[[130 135 138 122 126 121]
 [131 136 148 116 125 118]
 [128 127 132 125 128 127]
 [131 139 145 118 124 117]
 [125 118 105 142 132 140]
 [127 127 114 137 129 134]
 [125 118 112 137 132 138]
 [129 133 139 121 126 122]
 [131 137 149 115 124 117]]
->
[[117 124 115 149 137 131]
 [122 126 121 139 133 129]
 [138 132 137 112 118 125]
 [134 129 137 114 127 127]
 [140 132 142 105 118 125]
 [117 124 118 145 139 131]
 [127 128 125 132 127 128]
 [118 125 116 148 136 131]
 [121 126 122 138 135 130]]

[[125 130 120]
 [132 116 130]
 [127 129 137]
 [119 129 116]
 [131 125 132]
 [125 121 139]
 [139 133 147]
 [149 132 132]
 [129 125 132]]
->
[[132 125 129]
 [132 132 149]
 [147 133 139]
 [139 121 125]
 [132 125 131]
 [116 129 119]
 [137 129 127]
 [130 116 132]
 [120 130 125]]

[[132 133 131 128]
 [138 137 135 130]
 [126 129 128 128]
 [127 126 128 127]
 [127 126 128 127]
 [129 132 130 129]
 [152 150 142 138]
 [134 133 133 128]
 [147 144 139 135]
 [130 128 130 128]
 [133 132 132 128]]
->
[[128 132 132 133]
 [128 130 128 130]
 [135 139 144 147]
 [128 133 133 134]
 [138 142 150 152]
 [129 130 132 129]
 [127 128 126 127]
 [127 128 126 127]
 [128 128 129 126]
 [130 135 137 138]
 [128 131 133 132]]

[[133 105 146 152 149 135 108 127 148 104 115 142 106]
 [127 145 147 152 154 114 115 122 154 116 111 147 143]
 [151 119 110 113 107 120 104 137 140 150 140 111 138]
 [113 110 154 140 117 104 151 130 126 138 107 130 149]
 [117 105 132 124 129 116 126 146 117 144 106 113 129]
 [111 123 112 107 120 145 114 150 140 140 128 105 124]
 [136 127 124 116 110 136 154 130 152 102 151 117 102]]
->
[[102 117 151 102 152 130 154 136 110 116 124 127 136]
 [124 105 128 140 140 150 114 145 120 107 112 123 111]
 [129 113 106 144 117 146 126 116 129 124 132 105 117]
 [149 130 107 138 126 130 151 104 117 140 154 110 113]
 [138 111 140 150 140 137 104 120 107 113 110 119 151]
 [143 147 111 116 154 122 115 114 154 152 147 145 127]
 [106 142 115 104 148 127 108 135 149 152 146 105 133]]

[[120 132]
 [149 122]
 [117 131]
 [121 131]
 [100 140]
 [126 129]
 [142 129]]
->
[[129 142]
 [129 126]
 [140 100]
 [131 121]
 [131 117]
 [122 149]
 [132 120]]

[[102 141]
 [102 126]
 [122 131]
 [132  98]
 [150 134]
 [149 118]
 [130 133]
 [153 104]]
->
[[104 153]
 [133 130]
 [118 149]
 [134 150]
 [ 98 132]
 [131 122]
 [126 102]
 [141 102]]

[[115 124 120 131 145 152 148 121 106 104 147 148 142 152]
 [148 111 150 107 107 112 107 124 107 135 106 110 108 114]
 [111 145 107 146 141 126 138 112 152 105 138 140 147 142]
 [113 145 116 109 115 114 109 119 147 108 107 135 121 144]
 [112 146 122 147 148 143 151 112 129 103 149 147 148 147]
 [122 111 108 108 110 109 106 121 148 108 107 108 107 118]]
->
[[118 107 108 107 108 148 121 106 109 110 108 108 111 122]
 [147 148 147 149 103 129 112 151 143 148 147 122 146 112]
 [144 121 135 107 108 147 119 109 114 115 109 116 145 113]
 [142 147 140 138 105 152 112 138 126 141 146 107 145 111]
 [114 108 110 106 135 107 124 107 112 107 107 150 111 148]
 [152 142 148 147 104 106 121 148 152 145 131 120 124 115]]

[[118 138 108 151]
 [136 128 131 138]
 [129 146 120 140]
 [113 132 107 146]
 [131 131 123 135]
 [129 113 137 112]
 [113 132 104 147]
 [138 117 147 115]
 [123 120 122 129]]
->
[[129 122 120 123]
 [115 147 117 138]
 [147 104 132 113]
 [112 137 113 129]
 [135 123 131 131]
 [146 107 132 113]
 [140 120 146 129]
 [138 131 128 136]
 [151 108 138 118]]

[[132 132 122 120 122]
 [120 132 119 118 113]
 [135 125 116 122 137]
 [120 130 118 119 113]
 [107 122 108 125 144]
 [137 123 119 120 139]
 [132 126 118 125 137]
 [113 122 107 119 144]
 [137 122 122 121 150]
 [107 123 107 118 150]]
->
[[150 118 107 123 107]
 [150 121 122 122 137]
 [144 119 107 122 113]
 [137 125 118 126 132]
 [139 120 119 123 137]
 [144 125 108 122 107]
 [113 119 118 130 120]
 [137 122 116 125 135]
 [113 118 119 132 120]
 [122 120 122 132 132]]
